One vector is turned by the same rotation once a tick. Each row is the vector after some number of ticks, and that number follows the row.
The counts run from 0 to 389.
[ 76 142 139 152 139 159  94 158 180 147 131 118  86 148  94 127 150 159
 153 140 173 122 143 178  98 127 143 134 154 142 104 144 125 186  89 151
 138 170 125 102 126 138 116 136  88 154 153  91  89 158 161 116 107  92
 126 168 126  99 128 111 136  99 112 130  92]	41
[137 157 142 121 111 157 131 146 135 136 135 173 102 149 146 141 169 153
 108 123 150  96 115 159 133  99 179 120 115 126 144  88 127 189 125 166
 112 148 145 157 127  62  60 124  99 169 103 157 142 144 152 112 136 103
 130 172 103 128 127  98 117  95 136  87 145]	265
[132 162 133 133 138 177  97 172 184 142 144 189 104 154 174 115 176 171
 185 113 169 149 139 189 101 107 145 140 124 117 134  96 115 154 121 157
 110 140 142 139 138 116 115 110 104 141 131 140  95 150 163 127 118  84
 118 157 141 125 123 127 103 100 126 101 105]	169
[111 166 130 124 138 159  94 133 115 154 129 156 111 157 121 152 153 124
 121 129 172 127 100 138 129 112 193 146 152 103 149 109  86 166 142 191
 117 132 129 167 127  85  88 129  84 164  77 133 123 140 160  94 128 109
 117 140 123 143 115 130 140 119  94 100  96]	25
[121 174 139 121 151 177 105 145 148 135 132 147  74 157 127 139 156 116
 177 106 170 143 120 158 109 122 177 106 134 129 134 120  75 140 122 179
 144 138 133 144 123 141  95 101  56 160 103 115  98 152 123 133 138  89
 114 129  89 134 112 151 118  97  94  97  89]	382
[121 159 129 133 131 146 112 116 145 162 160 157 135 158 137 123 172 164
 120 124 123 146 123 141 142  84 170 153 128 147 155  76 118 198 131 134
 113 157 156 144 125 103  73 102  76 156 112 142 131 126 176 138 118  99
 109 169 118 143 105 102 125 129 121  98  88]	340
[108 124 161 128 144 156 110 143 151 141 112 138  94 146  94 138 143 166
 119 127 155 102  85 163 130 146 161 135 140 159  99 132 125 185 119 135
 140 174 118 130 140 130  90 126 109 178 129 108 119 142 159 120 162 107
  85 161  55 127 145 114 154 115 110 127  48]	368
[108 148 150 138 125 145 111 149 151 143 148 165  83 133 146 136 168 146
 159 139 139 120 155 183 122 112 159 130 147 121 112  97 152 178  86 151
 112 172 148 108 118 117  94 138 104 173 140 126  86 151 152 118 103 115
 121 166 136 109 111  85 134  79 115 103 145]	278
[110 201 146 131 152 137  96 114 127 140 137 143 116 141 118 149 151 145
 109 141 129 155  86 136 140  84 152 154 146 170 150 109 101 150 135 163
 118 174 140 150 129 103  96 106  67 154  80 114 128 137 181 121 115  97
 101 150 131 142  79 108 152 124  99  86  70]	208
[ 93 158 137 144 131 137 102 150 165 150 140 127  99 149 112 140 163 131
 149 128 168 134 148 157 112 108 155 152 144 134 116 141 143 214  80 145
 146 189 124  93 110 111  83 150  85 148 152 104 122 151 161 130  92 104
 122 155 113 109 121  86 118 102 112  95 131]	40
[126 175 145 137 141 180 108 159 144 144 110 152 124 163 132 130 168 147
 139 125 157 142  96 129 116 108 187 112 134 153 171 137 109 173 129 163
 134 131 162 152 147 101  97  97  87 143 113 139 152 130 147 127 126  56
 101 146 152 135  85 122 119 123 125  99  86]	81
[ 88 144 159 140 146 124 114 118 153 160 159 156 115 157 116 143 148 155
 106 135 143 116 103 141 153 107 147 127 141 151 138  90 116 179 142 130
 111 159 129 140 134  98  78 124  93 158 134  95 111 166 158 136 125 107
 143 178  60 119 126 126 151 139  93  93  51]	154
[146 140 131 103 132 161 125 116 134 139 138 168 109 151 124 141 188 161
 137  88 139 129 145 186 134  91 174 153 108 135 137  87 103 184 139 144
 108 146 152 152 140  89  75 103  85 173 104 154 130 142 165 118 128 112
 123 178 108 142 107  88 111 100 138  99 134]	233
[133 181 111 127 132 152 104 151 163 142 151 149  99 152 143 128 162 142
 151 112 168 157 144 154 127  92 151 175 116 125 132 107 134 189  88 158
 121 181 116 111 116 101  85 134 105 154 118 135 121 156 168 137 100 105
 136 156 117 118 127  71 104 108 129  91 153]	39
[135 161 131 144 139 146  98 157 161 132 129 196 105 142 163 140 166 161
 182 106 150 131 144 187  99 108 142 166 126 115 139 102 145 165  94 164
  96 180 124 128 124  98 108 136 119 149 121 148 107 162 165 121 104 104
 130 160 123 127 116  99 101 108 136  81 140]	170
[103 145 148 148 144 157  99 138 119 151 116 168  81 150 115 147 161 150
 167 120 127 119 132 168 128 135 182 164 153 123 118 121 129 155  95 157
  99 178 126 144 125 120 109 154 117 166  91 113  84 140 190  80 130 122
  93 151 107 138 123 103 145  89 117 130  91]	151
[138 164 119 128 129 180 113 159 138 153 133 148 112 182 137 155 166 161
 125 116 170 144 111 151 128 107 169 134 121 136 161 111 112 191 135 171
  87 131 142 174 135  73  88 124 103 134  87 141 150 141 166  92 122  81
 129 168 131 127 109 109 115 117 130  99 112]	157
[ 95 129 139 138 159 179 108 157 168 142 117 129 106 154  83 135 158 184
 134 120 173 126 122 175 101 131 161 135 140 147 117 149 121 196 112 144
 130 142 149 109 152 144 111 118  86 169 148 104 106 150 168 109 127 105
 102 163 138 120 114 115 135 106 113 142  80]	73
[106 150 157 129 152 156 101 139 156 156 132 148  86 157 110 154 148 155
 120 126 150 122  86 152 141 120 141 136 126 152 103 119 109 153 147 142
 116 163 111 142 142 102  93 111  91 165 105  99 109 150 159 125 154 106
 120 154  46 116 135 150 137 138  84 108  49]	23
[ 95 161 158 145 118 156 115 160 172 135 135 140 104 122 133 113 171 147
 153 150 157 128 119 160 109 106 164 120 158 145 110 124 141 192  74 153
 150 171 142  95 113 148 100 119  90 163 159 117 101 143 150 148 107  89
 109 174 147 120 110  83 136  81 128 110 121]	354
[118 155 174 153 134 136 104 130 131 133 103 171  96 151 131 171 149 168
 145 120 107 101  87 160 122 121 166 138 144 155 112 114 134 150 121 157
 107 181 146 175 150  97  94 146 114 150  88 133 117 139 160 105 164 103
  81 168  98 137 111 136 108 113 108  77  84]	0
[114 159 162 138 154 156  84 159 169 139 104 169 106 144 115 150 149 154
 156 131 153 109  86 155 121 127 153 140 129 133  92 138 120 153 144 148
 134 173 104 147 150 107  97 128 102 164 112 130 123 142 158 133 153  96
  94 151  66 135 140 154 122 146  93 103  54]	55
[115 136 151 140 142 173  94 164 153 166 106 163 118 156 108 134 167 184
 154 115 113 127 124 159 128 124 177 166 144 135 104 126 140 183 107 133
 106 170 138 139 156 101 101 128 117 154 115 132 111 123 187  88 146 104
  71 159 117 133 122 127 122 123 128 120  89]	182
[138 148 134 125 135 184 104 164 147 163 130 161  83 157 116 127 173 185
 149 105 125 128 141 179 136 120 154 157 114 150 131 117 132 160  96 127
  89 176 135 136 140 101 110 121 120 141 110 129 101 129 178  72 136  83
  92 171 115 109 119 101 125 105 132 114 119]	19
[121 144 136 117 115 144 133 126 153 138 173 158  90 147 138 129 160 133
 130 129 162 109 159 176 138 104 154 133 118 136 149  75 103 180 133 140
 120 144 122 122 102 108  77 117  79 155 125 118  92 180 162 136 107  93
 153 170  72 110 138  97 139 108 118 107 116]	15
[133 153 127 115 153 163 111 151 154 114 126 156  94 147 127 134 167 164
 164  80 188 155 140 189  88 130 149 128 126 129 164 128  91 166 116 174
 112 133 147 139 147 128 118 117  84 164 133 131 115 178 136 129 109 102
 141 155 133 123 104 124  86 107 132  94 113]	93
[106 174 146 121 129 148 102 168 164 122 139 138  86 122 129 146 152 138
 134 125 195 141 118 172  95 135 133 123 141 117 131 133 142 191  71 170
 136 180 129 105 109 121  95 127 102 192 153 111 124 179 130 146 123 117
 136 150 125 108 106 105 122  77 116  88 138]	116
[118 152 135 124 140 155 101 179 168 119 124 175 115 127 150 128 156 155
 172 115 192 131 128 184  82 126 136 126 140 112 154 125 116 176 125 169
 122 133 146 131 140 115 115 120  84 171 153 138 115 181 137 141 101  89
 136 152 153 122 101 141 112 114 107  88 115]	61
[ 95 174 136 135 128 132 113 106 118 127 169 146 104 141 141 125 159 127
 106 144 171 154 105 141 124 114 162 146 150 146 153  87  94 158  93 164
 113 163 121 137 103 132 104 125 101 156  95  92  84 154 177 127 109 109
 133 172  95 156 101  92 165  83 125 110  82]	121
[113 161 154 118 134 160 114 168 179 136 130 160  85 120 114 107 155 137
 157 137 155 122 151 176 109 107 145  98 134 136 141 126 128 175 105 149
 154 160 149  91 128 141  91  94  72 172 174 115 112 167 139 151 105  84
 121 161 136 113  99 111 146  83 110 101 116]	223
[135 166 142 126 148 151  90 164 153 144 106 184  83 127 111 137 158 155
 182  97 128 127 157 186 112 111 147 176 128 124 136 120 140 155  97 151
 102 186 143 115 131 113 112 132 106 171 113 134 106 153 178 104 116 111
 107 139 118 133 110  95 118 105 114  89 128]	333
[ 88 162 148 154 131 141 108 135 171 124 135 129  88 148 122 149 146 147
 143 142 156 104 117 169 105 109 137 140 146 162 104 136 122 172  79 162
 132 190 121 117 114 132 117 152  97 125 126  88  95 166 159 125 103  85
 132 188 133 104 110  97 130 103 114 100 108]	172
[122 153 133 109 144 146 116 131 160 169 154 149  94 149 102 131 153 142
 123 128 137 113 161 161 153  83 153 144 117 135 135  93 123 179 140 138
 123 162 131 112 114  88  62 106  57 171 127 128 121 154 167 126 110 109
 129 155  94 115 127 100 151 120 100  95 120]	178
[102 147 169 136 129 152 123 136 148 130 118 145  71 124  84 132 155 157
 137 134 135  94 143 179 125 118 164 143 143 162 120 133 129 163  69 148
 131 191 143 108 125 152 105 140  91 163 119 114  90 148 170  96 116  97
 106 179 120 130 110  78 157  78 134 114 118]	96
[115 156 138 150 128 159  98 167 151 149 114 161 129 149 142 142 175 147
 145 130 149 139 109 128 121 115 176 161 141 118 126 141 158 211  89 169
 130 186 137 136 129  83  71 137 121 148 116 159 151 129 172 126 121  92
 102 157 144 128 121  97 100 115 127 100 131]	321
[ 95 169 160 133 133 128 116 140 154  97 125 160 119 100 147 129 136 155
 103 149 185 112  62 170  95 120 127 146 144 145 110 114 137 170 103 175
 134 170 118 134 125 129 111 121 124 175 115 110 131 171 163 145 122 110
 121 171 122 131 100  99 153  98 114  90  85]	216
[126 164 166 120 126 145 131 131 165 141 146 148  98 134 133 133 156 121
 103 146 150 101  88 145 145  94 151 116 124 144 105  97 109 175 134 159
 166 170 113 136 115 106  65  99  83 170 110 133 134 140 147 161 145  96
 106 166  58 134 135 116 142 109 107  93  96]	241
